Some points, each followed by its number:
[-9 21 57 -35 -23 25 -33 -16 23 20 -18 -32 24 27 -12 10 -20 -2 -36 -20 -29 -2 -24 5 59 13 -15 -33] 0
[-27 88 34 -32 -22 21 -41 -37 -31 -12 -45 14 -9 2 -9 32 23 -4 -26 32 -18 25 36 25 62 -69 -20 -28] 1
[-74 -69 5 -14 -20 -4 18 -66 -68 54 -21 62 14 -40 28 -85 -27 22 51 10 34 -64 38 -34 -98 30 -31 70] 2
[-26 -12 -25 -20 -31 -13 8 -5 -4 -29 13 5 -9 11 9 -112 19 -56 32 -13 7 -42 29
 11 -30 79 55 1] 3
[-1 41 -4 -4 16 0 13 6 1 -43 39 14 19 4 -21 25 82 -3 -6 12 -45 29 11 -4 15 -13 16 24] 4
[14 -89 -19 22 -14 -24 -72 2 -16 -1 -8 -15 -14 7 -95 18 28 9 40 -18 59 -10 -34 -38 -4 -30 95 49] 5
[39 -40 -3 60 49 -14 41 -2 22 -22 44 -37 37 -41 -47 52 14 14 45 -25 26 -7 -20 -51 -11 4 41 41] 6
[-6 -33 6 -44 -5 42 -24 48 -27 35 -5 14 18 9 5 2 26 37 18 -8 25 -54 6 -33 -12 -1 -41 61] 7
[22 -17 28 81 -8 21 -15 -26 42 95 44 9 -54 12 57 -14 -6 -23 -26 35 -42 62 -28 4 -96 -27 -23 38] 8
[44 -68 4 14 37 6 -3 15 22 28 24 -10 -2 34 -8 -26 -43 45 -28 -21 -29 26 -40 9 -36 2 4 41] 9
[49 -26 -23 -24 -31 -33 -18 71 -11 -82 -80 -60 8 53 -68 -1 -18 -26 29 -46 41 -70 4 -14 34 21 26 -16] 10
[-2 -2 18 -21 -81 19 -4 27 7 -15 -4 -24 3 26 32 32 14 -57 12 0 -28 4 45 -20 5 -13 -60 14] 11
[-15 43 -18 26 -9 -12 17 6 5 10 -2 -26 -15 3 17 11 26 -41 27 21 52 -63 19 -19 -40 24 -3 -37] 12
[-13 24 2 51 15 51 3 -54 34 63 54 -22 -6 0 15 -23 -2 13 12 48 -15 11 -7 19 -23 38 -12 -41] 13
[-3 36 -43 -62 52 -38 24 34 26 -107 3 20 -6 39 34 31 -23 44 -37 28 -36 25 11
 60 93 25 -25 -64] 14
[2 -3 22 -13 -85 26 -13 26 15 -19 0 -31 3 26 17 48 12 -60 17 -4 -29 18 38 -12 23 -9 -54 0] 15
[-74 31 -36 -49 -75 49 -20 -22 -31 44 8 -40 12 27 4 -74 43 -49 2 11 -68 20 66 21 -41 27 -26 -66] 16
[-49 13 -50 -89 3 1 -21 64 36 -31 -11 37 -15 -2 38 -17 11 26 12 17 68 -52 -13 18 68 50 -16 -20] 17
[43 -60 18 22 83 -27 36 -9 -55 12 -20 53 -27 -34 13 6 -46 63 1 -20 22 3 6 19 -39 -33 -3 57] 18
[-10 -17 21 -6 40 -55 31 -40 -16 18 -27 21 4 27 4 -37 -13 31 -48 -1 -21 -20 -17 2 -71 13 -8 22] 19
[-24 -4 6 -14 -27 -29 9 -34 -16 -13 27 -17 35 -17 38 1 11 -51 -5 -6 -27 -17 19 -24 15 -2 31 -28] 20
[-1 -10 20 25 -24 -7 -5 -32 -14 43 -3 -23 -4 7 14 12 9 -28 -4 6 -8 -24 1 -18 -39 -8 -2 -17] 21
[27 9 48 6 -36 12 20 -34 39 -49 -3 -66 43 -3 -41 13 -65 -28 -6 -34 -45 45 -8 -30 49 -24 2 26] 22
[14 -4 2 38 58 25 11 -50 -7 61 -29 15 -26 -40 -20 -66 -49 44 -11 -8 3 32 -27 36 -33 0 5 -6] 23
[30 15 -45 6 -24 -20 -6 16 -29 -29 -48 -33 -31 -41 -49 35 35 -32 39 -13 41 27 34 8 25 -78 54 -28] 24
[9 28 8 85 36 -20 20 -55 19 21 34 27 -36 -38 26 12 -16 1 1 51 23 28 -17 -1 -37 -35 31 31] 25
[12 26 7 82 34 -11 15 -55 23 17 34 19 -34 -41 17 22 -20 4 4 50 19 36 -16 1 -25 -44 27 29] 26
[-40 -40 9 -32 -58 62 -30 15 32 9 -21 -11 37 54 -23 -11 -58 30 26 1 -23 -19 -23
 -25 2 75 -107 9] 27
[16 -48 -36 -45 79 -12 17 24 -26 -14 28 37 -31 1 74 14 36 53 -9 23 -16 -7 27 47 24 -13 -14 -8] 28
[14 -10 27 -52 21 -30 32 8 15 -6 -21 -21 26 -58 -24 -2 -17 23 -23 -68 26 44 -16 -13 36 -61 49 43] 29
[17 -5 43 -16 -29 40 -4 -9 26 22 -55 -2 -27 -44 -13 16 38 -25 27 -21 30 -18 -9 -7 45 0 -21 2] 30
[5 43 28 16 -2 -24 2 22 1 -9 -17 47 -1 -24 15 22 18 -35 -23 -19 9 -17 -22 -11 13 19 -1 -14] 31
[35 -11 3 43 -13 -11 8 33 7 -44 8 12 16 -21 17 -3 -8 -65 30 -35 23 -63 -14 -39 10 68 27 -2] 32
[37 -62 -1 2 30 3 -3 32 10 25 20 -10 6 40 -13 -29 -51 47 -28 -29 -20 18 -29 8 -42 6 0 37] 33
[14 -88 9 -81 -53 -3 26 -18 20 -23 -5 -36 -39 29 9 -10 66 -31 16 -12 -71 57 52 33 24 -26 -14 14] 34
[-41 80 -16 22 -10 14 -84 -41 -55 3 -35 77 -4 28 9 -81 -42 -17 -68 38 -65 4 -19 12 -25 -10 -8 -29] 35
[3 2 15 -12 -74 18 -4 30 8 -19 0 -31 6 25 23 46 10 -51 15 0 -22 9 41 -15 13 -15 -54 5] 36
[-7 -56 11 -36 11 -32 27 5 8 -3 18 2 19 59 18 -22 -43 56 -24 9 -8 -22 5 -2 -45 25 -39 56] 37
[-38 3 -75 -9 -1 -32 -14 78 -4 -10 14 31 21 -6 31 -42 -64 8 14 -2 77 -55 -21 -29 -29 44 13 -8] 38
[-8 -17 -10 23 -36 14 -24 -8 40 -3 54 -20 -31 40 -40 46 73 -2 32 46 -3 44 6 20 15 5 19 -6] 39
[47 0 20 37 -20 2 18 -51 12 57 -14 -65 -16 -86 28 -21 -48 -65 -11 -41 0 51 -11
 -19 -7 -104 61 0] 40
[30 9 -43 8 -26 -23 -14 13 -24 -30 -41 -33 -29 -43 -49 37 36 -33 37 -13 47 28 26 0 29 -84 64 -17] 41
[40 25 -9 76 37 23 -60 44 -28 30 37 60 6 -7 12 15 10 -20 -31 -8 -31 0 -62 -16 7 26 44 -21] 42
[10 -8 -19 30 -17 -7 45 27 22 -10 31 -20 29 -42 12 33 -27 -19 22 -21 0 40 4 -23 -17 -2 -17 2] 43
[-29 -45 -5 -31 -5 6 -5 -37 5 -20 64 -15 4 31 -2 43 35 45 23 48 -29 44 41 25 37 -22 -4 7] 44
[24 31 4 56 5 7 69 -13 89 45 -4 -55 -30 -27 5 0 -10 -23 -2 0 19 22 -33 -4 -55 15 -25 -26] 45
[53 -25 55 24 37 -41 55 -63 38 -8 -18 -72 6 -27 -19 13 -71 20 8 -20 52 -10 -3 -5 17 -20 37 15] 46
[31 55 24 26 36 26 0 30 -24 7 -3 12 37 -27 -8 71 19 13 -40 -18 -31 17 -25 -39 -6 -55 -30 34] 47
[26 27 1 62 7 10 69 -20 87 34 2 -57 -23 -9 6 -6 -15 -21 0 9 6 13 -24 -5 -65 28 -36 -23] 48
[18 -17 42 -12 -16 -16 13 -2 19 -11 -5 22 -4 8 8 -16 -33 -16 -34 -33 -36 35 -10 14 7 11 -10 18] 49
[1 35 -2 -13 25 -4 11 13 10 -43 47 18 16 11 -17 27 91 6 -13 13 -43 35 6 2 23 -12 21 32] 50
[13 13 -18 0 -4 16 -14 65 13 -17 -32 14 8 11 -39 5 -20 19 11 -16 41 -22 -26 -24 -11 8 -32 37] 51
[-38 5 -76 -9 4 -28 -16 83 -1 -15 20 44 11 4 27 -48 -51 11 15 4 74 -58 -18 -22 -31 60 10 0] 52
New points follow, each followed by the numbers of its two nearest points above, nearest first.
[-73 -52 -7 -7 -14 0 17 -51 -68 56 -23 64 8 -43 22 -81 -25 28 48 16 45 -56 33
 -32 -108 18 -35 70] --> 2 19
[17 11 -3 35 53 24 19 -34 -1 51 -36 17 -32 -49 -24 -61 -57 42 -4 -10 21 36 -19 42 -24 -4 2 -8] --> 23 18
[27 47 -11 -29 8 44 -89 30 -34 47 -18 -19 -33 4 45 48 29 -1 -25 30 20 -12 10 38 91 -79 15 -70] --> 1 0
[22 -23 -8 5 -13 24 -28 39 9 21 -30 -14 9 -25 -6 2 -94 13 16 -29 62 -14 -40 -18 25 -16 -9 9] --> 51 43
[-28 15 -73 -17 37 49 33 44 -1 53 55 -45 -1 -22 30 31 85 32 47 38 27 -19 40 1 -27 -2 -31 -34] --> 12 13
[0 27 -22 2 -12 27 -23 70 18 -15 -38 23 2 7 -44 8 -14 20 14 -7 48 -18 -33 -23 -7 9 -40 30] --> 51 7
[8 17 -24 38 -5 -4 52 33 23 -20 24 -6 29 -54 23 36 -38 -15 15 -15 -1 41 -2 -23 -16 1 -34 -5] --> 43 31
[-55 29 -22 -69 24 42 -23 -28 7 10 -14 -5 3 -8 22 -83 -8 37 4 24 30 -44 10 29 52 33 2 -37] --> 17 0
[23 9 -23 33 -5 1 55 47 22 -26 27 -10 33 -45 21 31 -37 -19 17 -26 -6 36 0 -25 -12 8 -32 4] --> 43 49
[3 37 5 -31 -1 2 2 -26 -22 -18 -62 -30 1 0 -4 8 -30 12 -19 8 -9 10 29 7 18 -81 -29 -2] --> 1 0
[-1 -19 5 -40 -9 42 -28 49 -28 18 -10 15 21 11 -7 6 22 31 16 -10 23 -48 7 -36 -8 -12 -38 67] --> 7 51
[18 -83 -18 -4 -6 -31 22 38 -3 3 58 38 -40 7 58 -2 39 -15 19 -2 -14 21 25 30 -24 24 13 16] --> 28 49
[11 24 -39 -57 51 -42 30 38 34 -104 -1 16 -6 38 41 32 -33 37 -41 21 -36 22 3
 57 96 27 -26 -66] --> 14 28
[27 -4 31 -21 -25 41 1 10 17 12 -63 7 -33 -43 1 5 33 -31 26 -26 20 -24 1 0 36 2 -35 2] --> 30 31
[28 -22 -8 21 17 -18 -25 26 -22 -16 55 -5 0 66 12 3 31 -11 -6 17 -9 -53 6 -12 -37 22 40 25] --> 21 12
[3 -39 9 -22 21 -37 38 -1 15 -10 22 -7 17 52 21 -25 -52 49 -27 10 -4 -18 5 0 -47 17 -28 52] --> 37 19
[-24 -59 -81 -35 -8 -41 5 42 -8 -89 24 16 6 -6 -36 -35 12 7 40 -29 14 32 14 16 20 27 64 3] --> 3 52
[4 1 53 -26 -18 -14 13 -8 28 -9 -9 24 -3 11 2 -12 -23 -10 -45 -28 -39 45 -13 21 21 11 -15 10] --> 49 0
[-1 34 13 -30 -5 5 8 -39 -16 -8 -58 -36 5 -10 -1 7 -29 8 -20 5 -16 18 25 0 13 -85 -29 3] --> 1 21
[-3 -4 31 -8 33 -42 32 -50 -12 18 -31 6 3 22 2 -34 -4 17 -51 -2 -25 -15 -14 -2 -57 -2 -4 24] --> 19 21
[-9 33 -24 23 -17 -13 20 14 10 5 5 -32 -20 0 18 5 38 -53 32 12 44 -56 21 -16 -36 29 9 -40] --> 12 21
[12 -38 -36 -31 66 -16 5 16 -23 -19 25 40 -33 0 66 17 30 40 -9 28 -14 -2 20 44 28 -17 -4 -16] --> 28 44
[-18 84 39 -29 -30 18 -42 -36 -25 -19 -49 9 -9 3 -23 38 30 -9 -23 29 -17 24 29 15 63 -73 -12 -19] --> 1 0
[55 -30 3 67 57 -11 47 9 31 -25 45 -35 32 -38 -32 50 5 11 32 -28 26 -5 -25 -45 -11 4 37 45] --> 6 43
[26 -19 29 78 -20 28 -15 -23 45 99 37 5 -57 20 49 -10 -13 -19 -19 38 -39 65 -27 19 -78 -11 -30 16] --> 8 13
[-10 37 -20 33 -15 -18 21 16 -6 28 4 -40 -14 -10 24 22 34 -54 35 10 66 -70 23 -27 -49 18 13 -48] --> 12 21
[47 -65 25 20 93 -20 38 -9 -47 19 -24 51 -24 -32 21 2 -47 65 -8 -27 17 -7 -3 16 -34 -20 -13 51] --> 18 19
[54 -11 -8 -24 -35 -32 -22 77 -13 -83 -85 -65 12 65 -76 10 -12 -31 21 -50 41 -74 4 -13 39 20 25 -20] --> 10 51
[6 16 52 -19 -7 -18 17 -2 34 -7 -10 29 -12 15 6 2 -21 -1 -54 -18 -38 54 -16 30 23 7 -22 3] --> 49 0
[-50 19 -51 -91 1 -5 -19 69 35 -35 -22 48 -22 -11 38 -19 9 22 12 18 73 -47 -12 24 66 45 -18 -19] --> 17 52
[-27 4 -14 -20 -28 21 4 -32 -23 3 22 -38 37 -15 -49 -55 38 -20 20 -22 -28 19 23 -12 -14 -9 54 6] --> 20 4
[-23 -16 5 -11 -33 -33 4 -26 -12 -21 26 -11 33 -13 31 7 16 -52 -1 -9 -29 -19 10 -29 16 7 28 -25] --> 20 21
[-18 38 -24 24 -13 -13 21 8 -4 15 0 -31 -16 -7 20 19 34 -44 36 18 55 -63 27 -21 -42 18 1 -42] --> 12 21
[11 6 13 2 25 -34 19 14 16 -6 13 21 -7 -40 46 51 30 -14 -24 -8 4 14 -20 -6 32 -23 17 -8] --> 31 43
[44 -32 -2 60 47 -16 42 6 22 -31 39 -37 38 -34 -52 43 5 12 42 -31 32 -10 -18 -50 -15 7 46 49] --> 6 43
[-32 -56 14 -34 -64 71 -29 29 35 11 -18 -17 40 61 -28 -1 -56 33 40 -1 -10 -34 -23
 -36 3 86 -114 22] --> 27 7
